In the rows, 128 means zero.
Each path is a new rotation, seen through one point. The rows after it are directions, each followed by how far the rotation turns it, in degrees each step (0 if it stays put).
Each turn is a multiple of 5 degrees from 10 to 175, or 0.
Each row of a path follows its step; steps can be skipped.

step 0: [120 133 129 128 134 135 127 130 119 126 132 131 117 119 127 130 125 128
 128 127 132 124 136 127 119 138 133 121 129 126 125 117 130]
step 1: [131 128 118 124 129 127 130 132 125 130 131 124 124 121 136 124 127 122
 135 123 117 123 134 124 125 129 143 130 118 135 135 130 122]
step 2: [134 139 126 118 131 132 128 139 134 127 129 131 126 128 125 131 136 142
 134 121 130 134 134 132 124 129 128 128 119 125 131 132 132]
step 3: [125 135 140 123 128 134 128 130 122 118 134 129 132 118 127 121 125 130
 116 134 124 132 133 128 126 137 135 126 124 129 129 132 130]
step 4: [127 136 115 126 124 126 125 125 124 129 126 124 138 129 123 130 126 127
 128 126 131 117 133 122 130 142 138 124 123 127 137 130 126]
step 5: [120 135 128 122 135 125 128 140 121 137 130 130 125 124 131 132 130 131
 127 117 133 132 128 126 129 124 135 121 130 125 139 126 135]
step 6: [128 133 125 124 118 131 134 126 121 116 131 129 116 126 140 123 125 133
 124 120 127 130 129 132 123 132 133 121 127 131 130 135 125]
step 7: [128 128 122 125 130 138 136 129 127 129 127 130 123 119 121 137 133 131
 129 122 124 124 135 123 122 145 129 126 122 126 128 121 124]
step 8: [125 137 123 120 135 126 132 139 125 128 134 131 125 122 128 128 124 119
 130 133 122 128 135 127 124 123 142 133 121 131 129 128 137]
step 9: [134 138 128 124 127 130 113 133 124 125 129 125 125 131 131 119 128 138
 137 123 132 129 136 129 122 135 135 124 121 127 130 136 126]
step 10: [127 132 137 123 131 133 134 130 130 124 132 125 139 115 130 128 137 133
 121 122 126 130 132 126 132 136 132 124 124 128 141 127 124]
Speeds:
[125 128 129 128 125 126 127 127 126 129 125 128 131 131 129 128 127 127
 123 125 131 129 127 129 131 129 129 125 129 128 131 126 128] => 55
[124 126 131 127 132 128 130 131 127 125 129 129 128 126 127 128 129 130
 127 130 128 126 127 128 129 125 128 128 129 131 129 125 129] => 145

step 0: [130 120 119 126 127 128 130 116 133 126 125 134 124 125 126 117 131 127
 119 128 124 123 121 125 134 125 128 132 119 135 127 134 123]
step 1: [134 121 137 123 132 116 120 129 134 122 131 128 121 129 126 133 127 121
 124 124 131 133 117 127 125 133 129 125 127 129 129 128 124]
step 2: [128 133 127 122 129 127 127 132 130 123 130 121 140 135 121 123 130 134
 122 123 130 130 127 123 129 133 126 136 122 135 132 137 122]
step 3: [127 127 129 130 128 137 124 124 137 131 134 133 120 130 126 122 122 128
 126 128 131 135 118 129 124 123 129 139 129 132 119 129 120]
step 4: [124 131 129 129 131 119 127 137 124 128 135 128 128 133 124 130 119 125
 133 123 129 131 120 135 121 129 120 131 126 125 139 123 121]
step 5: [122 127 114 136 129 134 131 130 128 126 121 131 129 134 127 122 134 132
 124 128 128 136 129 125 133 129 122 137 128 125 134 128 118]
step 6: [132 121 130 132 130 132 123 132 130 131 128 134 114 134 123 133 133 126
 136 126 127 137 118 133 128 128 125 129 139 126 128 129 131]
step 7: [129 133 123 131 123 120 122 131 124 134 119 120 130 133 121 128 131 134
 135 125 129 129 129 130 124 128 120 132 123 129 139 133 134]
step 8: [134 127 125 140 119 137 114 125 128 129 123 129 121 124 130 122 129 131
 126 127 126 132 130 121 133 126 123 129 127 127 121 128 122]
step 9: [132 130 133 126 130 124 116 126 122 127 134 139 123 123 123 128 129 127
 137 122 125 122 124 135 130 135 117 123 129 130 134 130 131]
step 10: [124 131 121 126 121 118 124 121 134 126 118 131 131 121 123 128 133 128
 121 126 134 127 134 124 132 132 118 135 124 129 131 129 128]
Speeds:
[127 128 124 129 130 128 128 123 130 127 125 128 129 128 129 125 129 129
 128 130 129 130 131 130 126 129 129 130 124 128 126 129 129] => 145
[126 126 127 127 132 126 129 128 127 126 126 132 127 128 128 129 131 126
 125 129 129 128 128 128 132 132 128 126 130 127 131 127 127] => 80
